Each named move below is a turn or a mirror, shown by a few rows before and after it. Which moves, in which order, take the first row of each later pair to the second? The first pair is answered.
D:
|  169 |  -88 |  -42 | -193 | -264 |   35 |  249 |   66 |  112 |  ->  |  126 | -224 |   -6 |  -45 | -234 | -108 |  239 |   95 |  152 |
| -175 |   46 |  119 | -125 |   91 |  -75 | -268 |   76 |  -47 |  ->  | -168 |   41 |  116 | -131 |   97 |  -68 | -278 |   73 |  -48 |
|   83 | -185 |  -51 |  188 |  -15 |   13 |  237 | -155 | -191 |  ->  |  115 |  -40 |  -78 |   38 |  -41 |  155 |  250 | -183 | -227 |
A:
| -212 | -207 | -353 |  144 |  -94 |   13 |   72 | -149 | -102 |  ->  |   12 | -366 | -197 |   95 | -144 | -149 |  219 |  -37 |   55 |
|  -13 |  -78 | -178 |   38 |   10 |   51 |  195 | -121 |  -31 |  ->  |  125 | -132 |  -17 |   -6 |  -11 |  -73 |  224 |  -14 |   74 |
|  109 |  -96 |  144 |  -71 | -138 |  -94 |   66 |  133 |  164 |  ->  |  -23 |   60 |  187 |  -76 | -105 |  -53 | -164 |  158 |  123 |
M:
|  36 | -75 | -89 | 123 | 112 | -74 |  17 |  20 | -31 |  ->  |   47 |  -88 | -104 |  111 |   96 |  -71 |   27 |   18 |  -33 |
|  205 |   43 |  -65 |  197 |  190 |    6 |  154 | -114 |  -89 |  ->  |  199 |   44 |  -67 |  204 |  193 |    7 |  142 | -119 |  -88 |
|   -9 |  257 |  -72 | -136 |    9 |   88 | -230 | -127 |  -16 |  ->  |  -63 |  200 | -159 | -130 |  -33 |  130 | -181 | -157 |  -40 |
H:
|  56 | -43 |  42 |  44 |  70 | -34 |  71 | 139 |  98 |  ->  |  58 | -27 |  20 |  75 | 121 | -37 |  91 |  90 |  63 |
| -138 | -140 | -257 |  180 |  -49 |   66 |  173 |  -71 | -114 |  ->  | -224 |  -47 | -243 |  202 |  -15 |   87 |   40 |  -78 | -161 |
|   89 | -179 | -165 |   -7 |  -20 |   40 |  307 |  -92 |   -8 |  ->  |   -3 |  -48 | -197 |  109 |  146 |   60 |  193 | -196 | -132 |
Then:
Between the rows of a pair lie two moves.
| -371 |  -31 | -195 |  195 |   25 |  175 |   32 |  -96 | -117 |  ->  | -391 |  -75 |  -96 |   11 | -226 |  198 |  -60 |  112 |   30 | : H, H
|   38 |  137 |    7 |   63 | -150 |  111 | -336 |  163 |   -2 |  ->  |  -94 |   41 | -155 |  213 | -116 |  127 | -286 |   64 |  -79 | : D, A
|   36 |  -57 |   75 | -280 | -312 |   39 | -144 |  172 |  186 |  ->  |  165 | -335 |   15 |  -63 | -195 | -145 |  136 |   80 |  197 | : D, H
|  -12 |  162 |  -63 | -184 |  -34 |  319 |  -34 | -164 | -172 |  ->  | -188 | -237 |   79 |  282 |   41 | -111 | -163 |  -36 |  -59 | : D, H
|  106 |  238 |  -60 |  -31 |  119 |  132 |   26 | -200 | -144 |  ->  |  208 |   86 |  -91 |  -34 |   72 |   93 |  222 | -194 |  -99 | : M, A
|  -99 | -313 | -126 |   97 | -167 | -139 |  251 |  -73 |  -54 |  ->  |   40 | -282 |   35 |  169 |   -6 | -290 |  230 |  -64 |  -33 | : A, H
| 166 | -14 |  25 | -63 |  -6 |   5 | 156 | -42 |  18 |  ->  | 139 |  -5 | 146 | -26 |  17 | -88 |  41 |  35 |  57 | : A, D
| -123 | -169 | -148 |   79 | -262 |   39 |   18 |  -41 |   33 |  ->  |  -24 | -157 |   46 |   31 | -269 |  -75 |  -51 |   83 |  147 | : A, A
|  -73 | -223 |  -81 |  195 |  137 |  -70 |  181 |  -92 |   48 |  ->  |  119 |  147 |   -8 | -240 |   50 |  205 |  154 |  -66 |   50 | : A, D
|   95 |  -87 |  130 |  104 |    9 | -153 |  -71 |   33 |   70 |  ->  |  194 |  108 |   59 | -140 |  -43 |   71 |    5 |  -18 |   22 | : D, H
|  -92 |  -37 | -127 |   82 |   44 |   20 |  -25 |  -72 | -101 |  ->  |   80 | -148 |   -2 |   44 |    0 | -108 |   90 |   23 |   17 | : A, A
|  -93 | -230 |  -58 |  -45 | -168 |   23 |    5 |   90 |   92 |  ->  |   14 | -183 | -141 |  -93 | -124 |  110 |  148 |  -10 |   33 | : D, H
|  164 |  167 |  -28 |  -91 |   15 |   89 |  -42 |   55 | -102 |  ->  |  186 |  143 |  -21 | -112 |  -27 |   78 |  -11 |   89 |  -69 | : H, H
|  191 |   48 |   93 | -206 |  -56 |   -1 |  194 |   42 |   35 |  ->  |  172 |  -78 |   71 |   47 |   93 | -160 |  233 |  -33 |   -6 | : H, D
|  -15 | -187 |  -40 | -101 | -289 |  -98 |  242 |   59 |   85 |  ->  | -156 |   78 |  161 | -137 | -244 | -102 | -172 |  183 |   81 | : A, A
|  426 |  -23 |  257 |  -11 |   96 | -292 |   60 |   48 |  161 |  ->  |  323 |  146 |  205 |  138 |  321 | -273 |  -71 |  -92 |    0 | : H, H
| -121 |   65 |  -52 |  -55 |  -74 |  222 |    0 |    0 |  -10 |  ->  |  -98 | -177 |  -32 |  118 |  -61 |   46 |  119 |   14 |   47 | : A, D
|  171 |  131 |  221 |  -93 |  113 | -101 |   -7 |  100 |   68 |  ->  |  -30 |  110 |  189 |   88 |  180 | -137 | -167 |   75 |    2 | : A, D
| 285 | -49 | 266 | -14 | 181 | -78 |  97 |  42 | 159 |  ->  |  161 |   88 |  340 |  -77 |  140 |  -31 | -132 |  122 |  154 | : A, H
|   97 |  139 |  324 |  -67 |  -16 | -159 | -217 |  162 |   63 |  ->  | -120 |  304 |   98 |  -50 |   31 |   62 | -316 |    3 | -125 | : D, A
| -108 |   38 |  -16 | -108 | -168 |   64 | -163 |  134 |   77 |  ->  | -190 | -116 |  -95 |   75 | -136 |  -15 | -124 |   94 |   54 | : A, D
|  -30 | -180 |  -20 |   67 |  -29 | -114 |  -12 |  -15 |    8 |  ->  |   22 |   74 |  -13 | -170 |  -67 |   90 |  -48 |  -20 |  -26 | : A, D
| -131 |   -5 | -139 |  141 |   18 |  -77 | -113 |  -24 |  -43 |  ->  |  -20 |    0 | -236 |    6 |  -40 |   46 |   82 |  -85 |  -59 | : D, A
|  106 | -159 |  -29 |    3 |  -56 |  -71 |  155 |   12 |   28 |  ->  |   -5 |    8 |  -65 |  134 |  149 |  -45 |   -9 | -104 | -118 | : H, H
|  268 | -253 |  232 |  241 |  135 | -388 |  159 |   11 |  101 |  ->  | -148 |  182 |  227 |  265 |  246 | -187 | -414 |  -24 |  -93 | : A, A
| -101 | -100 |   25 |   45 | -119 |  -36 |  -77 |   43 |   46 |  ->  |  -70 |    5 |  -59 |  -84 | -148 |  102 |  -21 |  -13 |   -8 | : D, A
|  80 |  83 |   4 | -59 | 103 |  37 |  30 | -70 |  13 |  ->  |  34 | 112 |  30 | -92 |  63 |  57 | -54 | -16 |  32 | : H, H
|  -37 |  -22 | -123 |  119 |   45 |   35 |   85 | -192 |  -36 |  ->  | -121 |   84 |  -95 |   81 |   31 |   83 |  -57 | -162 |  -53 | : D, H
|  147 |   17 |   13 |   12 |  152 |   40 |  149 | -153 |  -48 |  ->  | 167 | -20 | 143 |  50 | 165 | -76 |  86 | -66 |  21 | : D, A
|  197 |  156 |  135 | -120 |  117 |  -37 |  -28 |  156 |   97 |  ->  |   89 |  202 |   89 | -180 |   34 |   62 | -113 |  179 |   91 | : A, H
|  107 |  -55 | -134 |  145 |   35 |  -82 |   63 |  -98 |  -47 |  ->  | 217 | 109 | -75 | -62 | -12 |  23 |  56 | -65 | -20 | : A, D
|  119 |   62 |   52 | -118 |  -27 |   82 |   34 |   12 |   15 |  ->  |  97 | -99 |  68 |  70 |  42 | -80 |  65 |   9 |  34 | : H, D
|  -87 | -140 | -142 |  194 |  -26 |  -73 |   95 |  -75 |  -86 |  ->  |  101 |  104 | -106 | -151 | -113 |  133 |  147 |  -60 |  -73 | : A, D
|  107 |   39 |  173 | -177 |  143 |   74 |   -4 | -155 | -114 |  ->  |   20 | -142 |  241 |   18 |  168 | -123 |  -74 |  -86 |  -51 | : H, D
|  208 |   40 |  200 |  -54 |  -78 | -190 |   -2 |   -6 |  235 |  ->  |   70 |  274 |  165 | -126 |  -59 |  -30 | -204 |  -44 |  139 | : D, A
| -133 |  220 |   82 |  -44 |  -10 |  146 | -122 |   13 |  -16 |  ->  | -246 |   -5 |    3 |  204 |   41 |   11 |  -81 |  -41 |  -31 | : D, A
|  -27 | -149 |   -5 |  -39 |   -4 |  -67 | -120 |   82 |  203 |  ->  | -163 |  -67 | -122 |  -12 |   27 |   41 | -184 |    1 |  106 | : A, A
|  134 |  179 |   43 |   99 |  286 |  -18 |   76 | -117 | -119 |  ->  |   30 |  265 |   92 |   73 |  260 |    8 | -104 |  -51 | -115 | : A, H
|  214 |  190 |   70 | -237 |  -33 |  -26 | -229 |  219 |   90 |  ->  |  121 |  161 |  -63 | -294 | -152 |  103 | -187 |  199 |   68 | : A, H
| -206 |  129 |   97 |  173 |   -2 |  -28 | -188 |  -35 | -181 |  ->  | -258 |   13 |   69 |   53 | -231 |   24 | -165 |   80 |  -98 | : H, M
|  117 |   32 |   51 | -134 | -127 |   73 |  221 |    0 |   17 |  ->  |   59 |  -67 |  201 |   24 |  -83 | -130 |   99 |  104 |   89 | : A, D
|  117 |  -65 |   49 |   95 |  -51 | -112 |  -28 |  143 |  220 |  ->  | 232 |  79 | -35 | -83 | -54 |  70 |  93 |  55 | 155 | : D, H
|   -1 |  110 |   40 |   38 | -252 |  -27 |  -39 |   94 |    1 |  ->  |   66 |   12 |   28 |   81 | -246 |  -76 |   76 |   73 |   23 | : D, H
| -180 | -314 | -130 |  -96 | -158 |   -3 |  103 |  115 |   32 |  ->  |   -7 | -347 |   15 |  -58 |  -60 | -150 |  152 |  141 |   94 | : H, A
| -121 |  -36 | -122 |   98 | -266 |  163 |    3 |  -46 |  115 |  ->  |    8 | -114 | -130 |  151 | -203 |   87 |  163 | -108 |  116 | : A, H
|   -9 |  -88 |  -60 |  -76 | -104 |  115 |   51 |   22 |    1 |  ->  |   93 | -117 |    7 |  -55 |  -75 |   28 |  102 |   37 |   34 | : H, A
| -84 |  62 |   4 | -14 |  49 | -15 | -25 | -39 | -55 |  ->  | -57 |  17 |  38 | -96 | -45 | -17 | -14 |  44 |  15 | : H, H
| -237 |  -31 |  -59 |    6 |  -50 |  109 |  -89 |   19 |  -12 |  ->  | -134 | -149 |  -68 |  -53 | -139 |   93 |   74 |   53 |   62 | : H, H
|  -71 |  187 |   18 |  -31 |  107 |  100 | -133 |  -83 | -168 |  ->  |  -74 | -103 |  -74 |  183 |  122 |  -51 |   58 | -127 | -153 | : A, D
|   12 |  -14 |  -28 |  240 |  203 | -191 |  -56 | -158 | -174 |  ->  |  184 |   96 | -139 |  -17 |  123 |   24 |  152 | -231 | -210 | : D, A
|  109 |   70 |  -34 | -377 | -264 |  268 |  123 |   18 |  105 |  ->  |  302 |   29 |   93 | -332 | -165 |  119 |  217 |   35 |  154 | : H, A
| -149 |  -21 |   49 |  163 |  146 |  -57 | -138 |  -66 |   16 |  ->  |  -87 | -141 |  -52 |  178 |  121 |  -59 |   62 | -123 |   17 | : A, A
| -161 | -163 |   32 |  200 |   17 | -143 | -189 |   20 |   43 |  ->  |  -29 |   73 | -189 | -147 |  -73 |  241 |   31 | -133 |  -62 | : D, A
| -10 | -50 | 231 |  32 | -11 | -71 | -11 | 134 | 150 |  ->  |  111 |   93 |  144 | -157 |  -23 |  114 |  107 |   50 |   94 | : H, D
|  -47 |  177 |  -73 |  132 |  224 |  157 |  -26 | -145 |  -77 |  ->  | -193 |   45 |   56 |  231 |  134 |   -5 | -218 |   33 |   34 | : H, D
| -90 | -40 | -54 | -72 |  31 | 104 | 150 | -33 | -41 |  ->  | -25 | -80 | -17 | -65 |  41 |  49 | 195 | -20 |   0 | : H, A
|   93 |   37 |  311 |   92 |  175 | -181 | -196 |   31 |   33 |  ->  |  152 |  203 |  279 | -180 |   54 |   28 | -169 |   44 |   31 | : H, D
|  -86 |  -54 | -132 | -163 | -225 |  109 |  143 |   79 |   29 |  ->  |  -58 | -204 | -154 |   40 | -104 |  -35 |  252 |    7 |   14 | : H, D
|  37 |   9 |  11 | 126 | 163 | -65 | -67 |   3 | -67 |  ->  |   30 |  141 |   28 |  -55 |   75 |   65 | -125 |   47 |  -57 | : D, H
| -144 | -196 |   58 |   20 |  -52 | -171 |  -48 |    9 |  110 |  ->  |  -64 |   38 |  -46 | -266 | -119 |  116 |   24 |  -73 |   33 | : D, A
|  155 |   88 |   -9 | -144 | -140 |  -25 |   77 |   24 |  -16 |  ->  |  118 |  -62 |   -4 |  107 |  -13 | -201 |   97 |  -15 |  -34 | : D, H
|  -32 |  184 |   83 |  -64 |  -51 |  151 | -154 |   75 |  -69 |  ->  |  -21 | -116 |  159 |   81 | -123 |  -78 |  -74 |  185 |   55 | : H, D
|  203 |  214 |  270 | -148 |   -2 |  -62 | -122 |  170 |  229 |  ->  |   55 |  235 |  156 | -236 | -149 |   84 | -171 |  183 |  208 | : A, H
| -115 |  447 |  124 |  175 |  235 |  -12 | -445 | -160 | -139 |  ->  | -336 |  382 |  -98 |   68 |  -12 |  195 | -442 | -151 | -168 | : A, H
|  158 |   16 |  -51 |    6 |   33 |   -1 |  226 | -119 |  -65 |  ->  |  187 |  -16 |  131 |   40 |   43 | -154 |  115 |   -2 |   29 | : D, A
|  318 |   34 |   80 | -201 |  -18 |   62 |  114 |  121 |   59 |  ->  |  302 |   89 |  118 | -203 |   11 |   66 |   41 |  131 |   57 | : A, H
|  199 |   22 |  203 | -106 |   17 | -180 |   16 |  -14 |   75 |  ->  |   77 |  191 |  186 | -144 |   44 |  -72 | -164 |  -29 |    7 | : D, A
|  154 |   -2 |  -43 | -122 |   -3 |   47 |   -1 |  -37 |    1 |  ->  |   86 |  -73 |   54 |   14 |   32 | -103 | -106 |   29 |   33 | : D, A
|   7 | 237 | -51 | -66 | -48 |  66 |  37 | -25 | -45 |  ->  |  -21 |  -43 |  -33 |  177 |   -5 | -159 |  109 |    8 |   13 | : A, D
|  -41 |  278 | -110 |   68 |  125 |  139 | -167 | -131 | -122 |  ->  |  237 |  -44 | -154 |   61 |   52 |   25 |  281 | -138 |  -12 | : A, A
|  -53 |   99 | -137 | -182 |   91 |  321 |  147 | -335 | -179 |  ->  |   53 |   57 |  -85 |  -88 |  217 |  216 |  223 | -378 | -178 | : A, H
|  -97 | -263 |   17 |   60 |  -46 | -135 |   74 |   77 |    5 |  ->  |  -62 | -233 |   80 |   73 |    1 | -177 |   47 |   93 |   30 | : A, H
|  103 | -220 | -197 |  206 |   30 |  -57 |  148 | -218 | -103 |  ->  |   -7 |   95 | -214 |  115 |   93 |  140 |  -68 | -281 | -215 | : H, D
| -57 | 106 | -36 |  63 | 283 | -33 | -28 | -87 |   8 |  ->  | -199 |  122 |  -66 |   15 |  165 |   36 | -143 |  -23 |   23 | : M, H
|   20 |  156 |  107 |   11 |   24 | -172 |  -99 |   81 |   60 |  ->  | -172 |  148 | -127 |   61 |  -11 |  -23 |  -93 |  -45 |  -54 | : A, M
| 179 | 109 | -12 | -41 |  33 |  57 | 268 | -20 | 182 |  ->  | 105 |  46 | -15 | 187 | 183 | -67 | 210 | -77 | 129 | : H, D
|  -18 | -258 | -126 |  -23 | -140 | -111 |  280 |   30 |  -97 |  ->  |  134 | -124 |   45 | -227 | -181 |  -98 |  230 |  138 |   -7 | : D, A
| 172 | 225 |  81 | -68 | 102 | -24 | -55 | -56 | -64 |  ->  |   67 |  259 |   47 | -100 |   31 |   47 | -143 |  -35 |  -80 | : A, H
|  -46 | -164 |   21 |   61 | -153 |  -12 |  -84 |  181 |  258 |  ->  |  -13 | -191 |  -12 |   47 | -161 |    4 |  -17 |  168 |  257 | : A, H
|  -80 |   70 |  -22 |  -64 | -150 |   45 | -132 |   29 |   70 |  ->  |  -28 |   12 |  -22 |  -91 | -188 |   29 |  -60 |   52 |  107 | : H, A
|  -50 | -101 |  -48 |   22 | -148 |   43 |   47 |  -97 |  110 |  ->  |   45 |  -70 |   87 |   -1 | -125 |  -38 |    8 |  -20 |  175 | : A, M
|  125 |  -29 | -159 | -126 | -109 |  152 |  249 | -153 |  -55 |  ->  |  -26 | -146 | -119 |  239 |  101 |  -71 |  121 | -203 | -103 | : D, H
|  144 |  -79 |  368 |   37 |  161 | -245 |  -28 |  113 |  178 |  ->  |  -39 |   27 |  379 |  -78 |   32 | -124 | -253 |  189 |  182 | : A, H
|  332 |   -2 |  134 | -164 |  178 |  -86 |  225 | -112 |   22 |  ->  |  119 |  232 |  156 |  -64 |  334 |  -29 |  -94 | -169 | -109 | : H, H
| -119 |  242 | -194 | -150 |  -52 |  238 |   23 | -293 | -147 |  ->  |  -34 |   64 | -236 | -215 | -187 |  225 |  215 | -246 |  -55 | : H, A
|  113 |  -16 |   87 | -173 | -143 |   67 |   55 |   65 |   95 |  ->  |  -41 |  121 |   47 | -156 | -109 |  147 | -113 |   29 |    8 | : A, A
|  42 | -96 | -37 |  62 |  37 | -23 | 168 | -41 | -72 |  ->  |  139 |   50 |   67 | -111 |    3 |   39 |  123 |   14 |  -40 | : A, D
|  -21 | -226 |   90 |  217 |   66 | -224 |    2 |   41 |   89 |  ->  |   15 |  267 |   37 | -222 |   13 |  199 | -117 |  -26 |  -23 | : A, D
|  -73 |  145 | -126 |   83 |   45 |   68 | -186 |  -77 | -138 |  ->  |  165 | -128 | -152 |   76 |  -17 |  -34 |  180 |  -77 |  -39 | : A, A
|   75 |  240 |  268 | -155 |  127 |  -80 | -235 |   84 |  -18 |  ->  |  118 |   15 |  320 | -115 |   15 | -216 | -143 |  195 |   99 | : H, D
|  -25 | -176 |   47 |  -88 | -137 |  -13 |  142 |    5 |   56 |  ->  |  -53 |  -90 |  -35 |   73 |   95 |   -5 |  145 | -174 |  -97 | : H, H
|    9 | -164 | -102 | -105 | -267 |  116 |  102 |   63 |  140 |  ->  |   60 | -242 | -170 |   64 | -107 |   41 |  223 |  -60 |   76 | : D, H
| -199 | -207 |   92 |  290 |  -42 | -298 | -111 |   85 |   65 |  ->  | -143 | -258 |   83 |  276 |  -56 | -312 |  -38 |   88 |   86 | : H, H
|  260 |   77 |   91 |   29 |  193 |   26 |  149 | -170 |  -24 |  ->  |   56 |  248 |  177 |   -8 |  166 |   79 | -192 |  -68 |  -28 | : H, H
|  178 |  214 |  -16 | -238 | -106 |   35 | -109 |   42 |  -85 |  ->  |  -45 |   -6 |   38 |  135 |  -10 | -246 | -284 |   95 |  -63 | : D, A
| -122 |  143 |   72 |   94 |  273 | -198 | -266 |  -33 | -169 |  ->  | -102 |  170 | -200 |   -6 |  234 |   27 |  -12 | -209 | -297 | : D, A
|  -28 |  -28 |  110 |  189 |   66 | -151 |  132 |   -8 |  -65 |  ->  | -112 |   41 |   90 |  205 |   89 | -108 |   41 |  -22 | -104 | : H, A
|   70 |   24 |  227 | -122 |  255 |  -42 |   17 |  -14 |  -41 |  ->  |  -54 |  103 |  161 | -113 |  257 |   41 |  -80 |  -62 | -116 | : H, A
| -305 |  -88 | -188 |  186 |   48 |   59 |  -52 | -139 | -186 |  ->  |   52 | -347 |   32 |  121 |  -36 | -188 |  219 |   18 |   49 | : A, A
|  -32 |  182 |  314 | -156 |   19 |   89 | -148 |  164 |  -47 |  ->  |  -96 |  188 |  227 | -191 |  -49 |  176 | -135 |  150 |  -59 | : H, A
|  -43 |  -23 |  192 |  -83 | -102 |  -97 |  -71 |    6 |  234 |  ->  |   97 | -104 |   89 |   19 |   35 | -135 |  165 | -142 |  166 | : H, H
|   11 | -185 |  -19 |  -65 | -205 |  185 |  121 |  190 |    1 |  ->  |   52 | -250 |  -79 |   88 |  -66 |  107 |  243 |   75 |  -55 | : D, H
| -143 |  130 | -318 |  175 |   76 |  133 |  108 | -229 | -183 |  ->  | -331 |  145 | -207 |  248 |   42 |   51 | -161 | -100 | -130 | : D, H
|   22 |   26 |  158 |  165 |  253 | -118 |  -65 |  -72 |  -90 |  ->  | -120 |   89 |  158 |  104 |  166 |  -40 | -236 |    2 |  -89 | : A, H
|   44 |  -51 |  -23 |  142 |  119 |   58 |  -85 |    0 | -152 |  ->  |  129 | -132 |   -2 |  133 |   96 |    5 |   11 |   26 | -101 | : A, A
|   69 | -212 | -104 |  247 |  120 | -119 |  183 | -145 |  -83 |  ->  |   28 |  206 | -156 |  -37 |  108 |  215 |   18 | -206 | -205 | : D, H
| -100 |  211 |  -41 |   98 |   13 |  145 |  -80 | -119 | -284 |  ->  | -124 |   85 | -142 |   21 | -163 |  210 |   44 |  -88 | -242 | : H, A
|  243 |   -5 |   46 | -236 |  -55 |  139 |  142 |   32 |   67 |  ->  |  289 |   21 |   89 | -208 |    8 |  103 |  129 |   17 |   60 | : A, H
|   72 | -191 |  -80 |   44 |   32 | -104 |  225 |  -27 | -123 |  ->  |  195 |   60 |   63 | -229 |  -20 |    7 |  137 |   56 |  -80 | : A, D
